[[ 17   0]
 [-57   7]
 [ 10   7]
 [-24  29]]
->
[17  7]

[[ 26   6  -9 -14 -19]
 [ 42  38  17 -10 -16]
 [ -3   3 -11 -18 -21]
 [-13  -8 -10  -4   4]
 [-19 -35 -59 -63 -38]]
->
[ 26  38 -11  -4 -38]

[[-21  27   5  35]
 [-18 -20  14  31]
 [-44  29 -53  28]]
->
[-21 -20 -53]

[[34 19 32]
 [40 51 39]
 [36 41 48]
 [41 34 40]
 [37 38 36]]
->
[34 51 48]

[[ 51 -28 -20]
 [ -2  38 -53]
 [-45  29   6]]
->
[51 38  6]

[[-32 -10]
 [ 15   5]
 [ 20   6]
 [-24  -8]
 [-62 -20]]
->
[-32   5]
---
[[-40 -31  50  15]
 [ 48 -24  -5 -10]
 [ 30 -47   1   2]
 [-18   1 -22  25]]
->
[[-24  -5]
 [-47   1]]

[[ -7  50   2]
 [ 32  -1  42]
 [-40  31 -42]
 [ 65 -30  64]]
->
[[ -1  42]
 [ 31 -42]]

[[-31  28 -30  -3 -51]
 [-30  32 -31  -3 -48]
 [-34  32 -30   0 -49]
 [-24  26 -10  10 -39]
 [-35  32 -33  -2 -48]]
->
[[ 32 -31]
 [ 32 -30]]

[[ -1  30 -24 -23  32]
 [  2 -26 -19 -42  11]
 [ 44 -38 -21 -37 -16]
 [-45   7 -39 -38   4]
 [ -4  17  43  50 -34]]
->
[[-26 -19]
 [-38 -21]]

[[-39  47 -58   5]
 [-14  20 -46 -45]
 [-55 -50  20  39]
 [-13  21 -17  64]]
->
[[ 20 -46]
 [-50  20]]

[[-43  12 -33 -19]
 [ -1  24 -46  32]
 [ 45 -54  49  26]
 [ 18 -22  31  34]
 [ 38 -22 -42 -13]]
->
[[ 24 -46]
 [-54  49]]

[[ 43  42  62 -47 -25]
 [  5 -21   2   5 -38]
 [-22 -55 -47  58   7]
 [ 21  59  40 -49   2]
 [ 60  25  47   8 -44]]
->
[[-21   2]
 [-55 -47]]

[[-48  -3  30]
 [-52  39 -37]
 [ 39 -27  38]
 [ 10  14 -30]]
->
[[ 39 -37]
 [-27  38]]

[[  9  20  54  40  16]
 [ 42  41 -11 -28 -20]
 [ 20 -10 -47  45  18]
 [ -3  39 -21  42 -10]
 [ 40 -19 -38  43 -44]]
->
[[ 41 -11]
 [-10 -47]]
---
[[-34 -34 -27 -44  23  37  -7]
 [ 18  30  14  62 -14 -36  13]
 [  9   7  18  21 -22 -19  61]
 [ 46 -20   4  61 -30 -45  67]
 [ 42   6  19  35 -40 -38  49]]
->
[[ 18  30  14  62 -14 -36  13]
 [  9   7  18  21 -22 -19  61]
 [ 42   6  19  35 -40 -38  49]
 [ 46 -20   4  61 -30 -45  67]
 [-34 -34 -27 -44  23  37  -7]]

[[ 22 -42 -33 -47  -6 -21 -42]
 [ 24 -40  -9 -20  29  -8 -27]
 [ 22 -21  34  31  51   3  -5]
 [-47  50  12  15  20  -6 -17]
 [ 17 -11 -32 -35 -49  -2  10]
 [-28  27  14  41  17 -13  36]]
->
[[-47  50  12  15  20  -6 -17]
 [-28  27  14  41  17 -13  36]
 [ 17 -11 -32 -35 -49  -2  10]
 [ 22 -21  34  31  51   3  -5]
 [ 24 -40  -9 -20  29  -8 -27]
 [ 22 -42 -33 -47  -6 -21 -42]]

[[-35  31 -54  65 -22  25  -9 -27  36]
 [ -1 -15  39 -52   3 -46 -34   7  13]
 [ -9  -2 -66  63 -18  38 -10 -41  47]
 [ 18  19  -9  19  41  19  28  17 -24]
 [ 40  -8 -41  25  -3  25  38 -42  20]
 [  1 -16  47 -60  21 -29 -25  18  14]
 [  6  -1  42 -32   0 -46 -33 -11   8]]
->
[[-35  31 -54  65 -22  25  -9 -27  36]
 [ 18  19  -9  19  41  19  28  17 -24]
 [  6  -1  42 -32   0 -46 -33 -11   8]
 [ -9  -2 -66  63 -18  38 -10 -41  47]
 [ 40  -8 -41  25  -3  25  38 -42  20]
 [ -1 -15  39 -52   3 -46 -34   7  13]
 [  1 -16  47 -60  21 -29 -25  18  14]]

[[  7  13  44  13  20 -13  38  -5  33  27]
 [ 17   3  23  -2  34 -32  39   8   5   0]
 [ 17   5  16 -10  30 -27  39   9   4   1]
 [ -4  12  43  20 -16 -19   6 -60 -19 -24]]
->
[[  7  13  44  13  20 -13  38  -5  33  27]
 [ -4  12  43  20 -16 -19   6 -60 -19 -24]
 [ 17   5  16 -10  30 -27  39   9   4   1]
 [ 17   3  23  -2  34 -32  39   8   5   0]]

[[ 11  -6 -41 -18   5  -5]
 [ 59 -10 -32  31 -21  46]
 [ 33 -32   5 -11 -25   9]
 [-11  38 -39 -47  46  21]
 [ 30  -8 -36 -11  -4  27]
 [ 14  20 -42 -27  19  24]
 [-36  10   7 -10  -1  16]
 [ 19 -24  -4 -27   5  11]]
->
[[-11  38 -39 -47  46  21]
 [ 14  20 -42 -27  19  24]
 [-36  10   7 -10  -1  16]
 [ 11  -6 -41 -18   5  -5]
 [ 30  -8 -36 -11  -4  27]
 [ 59 -10 -32  31 -21  46]
 [ 19 -24  -4 -27   5  11]
 [ 33 -32   5 -11 -25   9]]

[[  4  -1  12 -26 -30 -16   7  13 -33  -4  13  -6 -29   7]
 [-22   9  26  27  19  59 -19 -47  19  11 -16   3  22 -22]]
->
[[-22   9  26  27  19  59 -19 -47  19  11 -16   3  22 -22]
 [  4  -1  12 -26 -30 -16   7  13 -33  -4  13  -6 -29   7]]
